In the rows, 128 means zero.
A state moves one step at a time under one of 6 hidden systems, and each row is a state written as 26 numbers. Each run below is a few steps of one system.
z234, run 1, 8 rows:
[[ 92 139  74  60 212  93  67  96 130 141 136 156  63  80 130  76 124 147
   98  99 149 159 126  96 125 165]
 [174 119 169 155  70 218 129 128  95  61  69  72 111 130  95 145 126 146
  150 181 153 109 147 117  59 152]
 [122 161 147 121  58  76 129 157 150 154 176 210 171 191 149 163 162 124
   93 139 135 104  97 161 195 109]
 [ 71  95 119 116 239 136 135  75 128 169 153  70 130 123 178 139  87 126
  150 114 120 196  99  98  97 166]
 [221 111 124 194 129 156 120 177  87  99  59 160 157  87  93 126 140 107
  157 111 142  73 185 112 133 128]
 [ 98 172 157  81  84  64  48 119 144 116 165 129 105 165 123  59 168 135
  100 124 162 158  75 157 156  70]
 [ 87 120 167 122 135 186 222  82 112 157 101  59 152 117 151 155  48 137
  139 130  98 122 137 174  71 160]
 [177 116 124 159 131  82 111 210 160 124 176 250 125 107  87 134 131 109
  120 126 101  99 191 104 157 155]]
z742, run 2 (8 x 26):
[[150 105 153 185 110 116 141 169 177 127 149 110 157 130  97 120 125  99
  142 114 104 122 156 136 137  94]
 [108 119  91 142 150  95 161 136 181 154 140 105 132  93 112 106 124 111
  118  86  92 123 144 143 158  88]
 [109 111  70 116 161 140 143 117 173 129 111 107  88  70  96 114 121 133
  111 113 108 120 158 109 124 143]
 [104 137  77  92  95 145 124 116 180 107 131 125  67 117 100 141 155 153
   88 158 134 119 131 107 128 148]
 [ 79 146 104  81 105 155 143  86 134 136 129 109 109 153 158 166 136 160
  100 158 149 132  85 128 126 153]
 [124 134 125 110 144 154 102  97  82 139 113 157 140 161 173 178 134 147
  126 149 173 132  92 105 125 183]
 [157 143 173 133 113 132  61 122  66 116 109 145 153 171 148 127 150 128
  140 137 188 134  90 122 131 135]
 [158 137 215 161 102 129 118 137  79 135 106 132 187 157 134 115 104 110
  151 116 150 111 120 169 120 112]]
z787, run 3 (8 x 26):
[[ 61 123  92  96 133 112 114  93 203 145 169  82  99 139 128 126 142 132
   96 125 128 164  91 117 147 121]
 [134 111  83 138 146 189 196 113 106 134  87 120 141 104 147 195 110 138
  133 141 114  97 148 116 114 172]
 [137 141 125  95 130  97  72 147 134 125 157 225  92 134 119 123 143 142
   94 140 152 131 135 102 140 176]
 [100 123 147 119 109 175 104  78 127 122 109  49 135 178 148 151 141 141
  127 146 173 154  70 121 110 136]
 [155 134 155 153 121 124 169 152  88 165 118 207 191 147 158 174 107 120
  134 121 124  89 140 154 151 148]
 [112 121 173 115 184  87  46 114 137 146 161 124 115 133 125  67 107 116
  133  97 157 185 110 113 110 142]
 [157 112 149 184  88 181 145 121 140 127  57  54 173 125  93 137 123 111
  139 105 147  90 135 149 122 106]
 [109 146 133 105 122  55 154 156 171 169 169 201 127 109 113  96 108 117
   92  91  91 106 153 168 168 114]]
z743, run 4:
[[135 153 132 115 109 133 133 113 102 165  74 184 163 129 142 142 117 134
  100  99 164  75 120 163 156 164]
 [113 120 208 112 133 127  88 123 146 123 160 132 100 138 104  98  84 132
  123 136 137 158 140 133  72 170]
 [138 101 118 172 102 165 172 144 156 100 146  76 139 146 123 176 140 121
  152 169  95 134 138 115 115 109]
 [124 126  86 140 168  79 122 137 141 171 142 162 165 128 151 134 147 108
  123  87 124 125 113 122 190 106]
 [124 127 124 109 167 150  97  95 114 127  70  98 104  82 104  79 107 136
  123  96 153 128 141 130  99 146]
 [155 139 154 133  52 157 140 157 136 101 120 174 121 144 103 158 132 139
  108 166 133  86 152 138 115 153]
 [ 86 126 161 123 121  82 120 122 176 151 190 105 138 156 132 108 119 117
  120 120 113 165 101 147 140 101]
 [112 109  66 131 178 166 179 105 116 135 107  87 128  98 153 164 115 136
  141 133 108 133 134 108 118 143]]
z787, run 5 (8 x 26):
[[ 89 176 188  57  85  82 124 130 108 105 191 150  70 141 137  70 109 155
  110 168 103 163 119 176  93 104]
 [141  93 163 188 122 173 165 149 113  86 159  51 150 159 146 180 117 115
  188 187  88 166 132 106  82 104]
 [176 122  73 165 156  64 106 189 117 130 155 201 160 122 138 131 182  99
  141 109 117 114 135  99 205  80]
 [ 96 146  91  81 180 124  86  69  91 120  80  53  92  94 137  55 137 143
  131 100 156 160  94 128 125  85]
 [170 156 166 128  51 170 192 154  75  91  74 150 125 108 106 134 106 145
  129 163 109  69 173 180  93 122]
 [105 137 173 107 107  58 101 166 165 117 241 164  97 164 128 103 128 126
  119 164  94 181 124 127 125 103]
 [133  87  86 188 167 178 152 113 124 109 112  16 163 136 154 168 147 109
  180 137 115 160 108  88 122  96]
 [177 155  72 128 138  85 129 168  84 136 100 235 136  85 126 110 161 128
  116 100 126  74 161 134 186 113]]
z404, run 6:
[[126  92 187 160 118 155 156 144 177 134 153 106 134 130  96 141  73 117
  133 139 101 133 164 135  83 165]
 [122 118 121 154  97  95 116 155 199 135 176 125 148 158 112 141 159 109
  116 125 118 134 111 121 177  94]
 [100 126  67 119 143 142 154  91 162 158  81  80 140 104 131 141 134 130
  107  95 135 102 115 134 160 118]
 [145 122 167 141 115 155 112 125 134 152  94 168 146 128 101 140  99 129
  113 109 163  93 148 133 113 191]
 [106 131 191 124  90 124  88 117 156 123 160  90 129 175 119 113 128 124
  120 137 152 159  94 140 115 117]
 [110 113 117 150 145 142 190 117 131 155 146  89 172 146 168 179 114 117
  145 136 100 137 116 129 136 119]
 [138 111 110 141 184  98  92 136 146 162 136 169 147 115 124 123 128 109
  123  85 143 127 137 104 157 153]
 [143 124 144 147 121 148  97 113 130 111  79  63 131 114  94  86 130 120
  141 104 151 126 127 136 115 100]]
z743, run 7:
[[125 104 128 150 167 127  35  96 166 151  88  77 150 130  99  86 144 108
  122  59 193 140  99 102 149 129]
 [151 122 167 157  84 198 162 112 120 141  51 119 171 127 108 169  90 130
  121 119 158  68 145 159 103 182]
 [126 105 207 151 123  87 104 166 192 161 203 186 148 158 102 125  90 101
  123 120 118 141 149 132 125 166]
 [107  86 106 170 160 157 166 118 191 125 125  14 130 101 102 118 107 104
  154 111  86 149 147 116 110  97]
 [152 124  48 145 129 125 164 152 153 156 104 204 151  99 118 174 149 123
  103 104 119  61 160 121 190 148]
 [ 97 139 149  86 130  97  52  98 182 145 121 117  82 108  76  49 115 131
   88  82 166 138 123 141 122 135]
 [104 128 123 119  56 206 195 103 154 109  97  86 110 136 116 189 110 157
  109 177 117  95 135 146  88 165]
 [103 117 119 125 136  78 102 145 183 162 215 189 140 184 153 174 151 118
  107 141 134 153  95  96 172 155]]
z234, run 8, 8 rows:
[[163 135 123 150 123 166 103 117  67 108  64 111 146 132 138 133 149 132
  148 126 168 114 117 121 130 123]
 [133 163 183 104 103  95 102 125  81 141 133 172 151 162 150 102 122 135
  118 125 152 126 101 165 138 118]
 [111 111 196 141 163 123 142 122 114 145 160  96 151 140 146 116  72 117
  157 125 113 164 130 143  89 135]
 [160 108 138 180 137 103 140 171 152 132 135 130 159 105  95 108 121  94
  145  94 101 112 164 131 142  98]
 [103 140 103 108 133  94 108 118 175 126 130  85  95  99  96  64 139 126
  110 100 122 139 126 139 145  84]
 [110 135 119 105  97 168 180 114 149 118  93 105  93  95  99 128 103 147
  104 139 110  97 159 153  98 148]
 [126 134 115 112  85 124 131 158 173 109 168 189  92 139 109 159 147 144
   94 169 115 114 146 110 135 161]
 [100 112  82 134 137 159 130 106 154 122 146  79 123 153 153 187 156 135
  133 164 138 157  95  85 129 143]]
z131, run 9 (8 x 26):
[[149  82  49 176 178 132 107 150 182 150 147 163 153 131 126 197 166 104
  129 118 136 124 136  47 177 171]
 [122 141  95 135 128 121  77  84 143 168  54  90 172 132 125 102 163 115
  107  55 194 101  76 140 191  99]
 [155 143 156 118 113 176 129 106  58 144  51 188 146 121 130 154  93 148
  118 122 175  74 139 149 107 205]
 [145  96 191 151 163 114  36 152 160 139 170 176 126 145  97 115 108 110
  133 119 166 159 141  82 108 193]
 [136  91 163 197 152 134 154 128 158 169 111  60 205 130 122 124  91  83
  164  73 113 125 129 152 135 103]
 [165 149  91 137 143  87 167 169 106 151 110 227 144  85 124 121 126 119
  119 100  98  73 176 151 175 119]
 [105 127 116  94 147 120  81 105 179 124 101 106  61  67  63  53 111 136
   97  89 141 126 156 127 107 144]
 [123 108 141 154  64 192 183 130 205 133 112 104 139 138  90 191 102 132
  109 148 116  88 153 140 104 172]]
z131, run 10 (8 x 26):
[[108 116  82 120 189 119  99 105 129 125 133  88 108 111 142 111 147 130
  137 118 132 169 110  90 135 114]
 [158 134 113 153  89 169 141 132 105  95  81  99 144 135 125 151 156 133
  139 146 147  99 124 132 133 110]
 [131 160 169  99 102  96  90 133 107 132 147 184 124 153 134 111 134 139
  113 140 154 129 110 145 136 133]
 [114 110 167 134 173 149 134 109 112 132 133  81 132 126 136 117  81 122
  155 126 119 162 132 125  81 148]
 [170 110 113 176 118 121 144 179 129 110 146 149 152 131 123 153 150 109
  148 141 104 118 153 110 149 104]
 [115 157 126 102 129  84 114 118 131 138 125 117 119 110 120  69 131 126
  114  93 129 129 118 163 148  76]
 [128 134 126 115 119 170 175 121 112 109  99 122 102  99 118 139  96 149
  122 149 113 107 162 144  85 156]
 [124 122 123 130 106 107 101 155 187 114 185 159 105 148 106 140 149 128
  109 154 126 140 133 101 138 140]]
z742, run 11, 8 rows:
[[125 131  44 152 107 119 165 127 159 130 110  71 160 125 136 142 186 116
  130 112 109 108 105 135 193  42]
 [113 151  68  79 168 122 156  99 112 165  70 162 105  60 130 102 107 144
   95  80 126  87 151 152 142 153]
 [118 130 148  85 120 152  68 117 149  88 137 136  45 117  85 106 113 153
  105 162 151 149 148  99  69 189]
 [110 130 152 133  51 166 149 121 153 107 157  89 134 200 142 191 145 142
  123 193 134 138  89 127 117 128]
 [109 137 107 127 167 111 146 109  87 180 136 161 190 164 202 177 131 126
  129 115 138 133  83 131 175 133]
 [170 129 137 139 189 131  56 121  54 120  77 135 136 106 131  84 132 123
  155  94 178 139 128 104 120 137]
 [175 143 199 155  50 140 109 161 121  92 100 140 131 135  76  99 125 124
  133 138 141  93 155 161 109 111]
 [ 97 128 189 133 112  85 173 144 168 165 186 128 161 147 131 111  82 110
  124 113  83 138 134 177 129 108]]
z404, run 12, 8 rows:
[[138 114 160 147 146 118  76 135 151 128 130 119 125 115  92  83 114 112
  135 100 143 141 142 122 118 132]
 [130 128 148 156  89 133 159 135 137 117 119  77 151 134 118 119 126 118
  139 128 109 118 127 157 131  77]
 [109 135 122 115 128  97 162 137 156 163 149 167 137 115 130 130 110 125
  100 106 101 108 141 156 151 129]
 [115 113 110 125 133 146 111 119 184 120 125  99  95 105  82 116 124 132
  114 121 131 133 144 109 115 154]
 [144 128 129 155  68 156 136 143 145 118 115 127 148 151 116 163 147 126
  122 147 140 100 126 131 138 126]
 [ 90 144 127  91 123 109 120  99 140 157 139 141 135 151 148 134 126 137
   97 122 146 128  92 149 148 138]
 [117 105 134 139 160 169 126 102 130 133 121  93 128 127 134 155 101 130
  139 133 136 147 126 104  97 175]
 [155 120 153 162 126 116  95 151 120 129 147 148 168 161 137 141 144 110
  147 129 149 134 114 116 145 123]]

Which system made each run below?
run 13 (2 x 26):
[[149 104 116 140 144 179  54 111 132  94  87  99  98 122  98 134 147 137
  134 140 183 142 124  72  98 174]
 [136 156 153 129  30 140 124 131 147 123 113 142 152 179 117 154 161 136
   98 146 163  86 100 163 156 114]]
 : z742
run 14, 2 rows:
[[108 188 117  59 116  85 112 107  72 126 111 159  99 116 147  65 142 152
  103 115 140 121 107 174 147  86]
 [112 162 148  68 105 150 150 112  71  85 133 130  72 125 150 125 111 168
  127 189 116 145 128 145  70 140]]
 : z743
run 15, 2 rows:
[[136 129 143 113 114 144  64 132 136 100 142 166  88 147 109 142 144 145
  113 166 169 139 126  88 105 186]
 [127 116 146 159  96 169 125 111 131 131 118  89 173 188 150 183 144 124
  138 149 157 132  84 121 131 131]]
 : z234
run 16, 2 rows:
[[ 98 136 211 106 143 124 106  90 121 151 110  88 127 118 109  63  63 127
  126  86 144 141 127 176  83 142]
 [161  99 145 175 135 149 187 181 137 121 152 168 143 113 118 175  91 116
  147 155  79 112 189 114  98 167]]
 : z131
run 17:
[[ 93  96  92 146 160 157 168 107 180 146 138  61 134 115 136 164 115 122
  135 124 102 144 127 106 121 136]
 [149 122  70 134 145 135 134 146 136 132 112 194 114  94 113 156 137 133
  108 122 125  92 164  99 151 169]]
 : z787
run 18:
[[135 128 182 139 118 158 165 129  94 101 116  79 125 117 122 109  81 128
  155 147  99 138 151 161  71 112]
 [161 119 139 165 106  92 127 188 160 104 181 161 130 132 101 122 141 110
  136 137  94 129 161 122 143  93]]
 : z787
run 19:
[[110 134 137  93 174 131 106 104  90 122 140 121  94 117 147 111 105 143
  135 141 134 169 119 113  92 158]
 [171 124 154 163  78 166 115 147 109  97 104 125 145 152 114 154 144 128
  140 153 153 110 133 121 116 134]]
 : z787
run 20 (2 x 26):
[[ 84 156  99  82  93 137 105  76 146 132  96  74 109 139 131 107 159 149
   92 116 166 128  74 148 147 100]
 [106 140 140  93 120 162 143  90  99 142 123 161 126 159 166 185 109 154
  109 166 155 122 100 126 107 202]]
 : z743
run 21 (2 x 26):
[[143 158 125 111 112 103 113 138  97  88 104 105  93  91 103  51 145 131
  134 119 119 128 146 154 128  58]
 [103 159 155  92  77 128 182 126 126 108 139 115  97 123 121 106 102 146
  114 159  85 119 144 179  98 105]]
 : z234
run 22 (2 x 26):
[[ 99 135 111  91 193 105 139 108 105 152 138 142 105  96 154 108 104 137
  128 114 112 153 129 130 121 141]
 [160 120 144 142 105 174 108 139 114  85  98 114 105 120 100 130 129 138
  138 154 148 121 150 109  85 153]]
 : z787
run 23:
[[137 141  96 134 102 154 132 113  96 106  95  86 142 148 150 150 173 137
  139 146 148 123  96 123 144  92]
 [130 146 139 104 153 121 136 116  74 155 117 187 144 128 167 139 102 137
  124 117 140 119 124 144 130 161]]
 : z404
run 24:
[[134 156 132 105  84 110 178 153 143 135 114 186 108  87  93 102 102 136
   93 115  95  72 181 184 134 121]
 [ 82 143 118  77 104  95 145 130 192 119 181 134  59 106  99  94 115 145
   92 143  89 141 144 142 112 122]]
 : z743
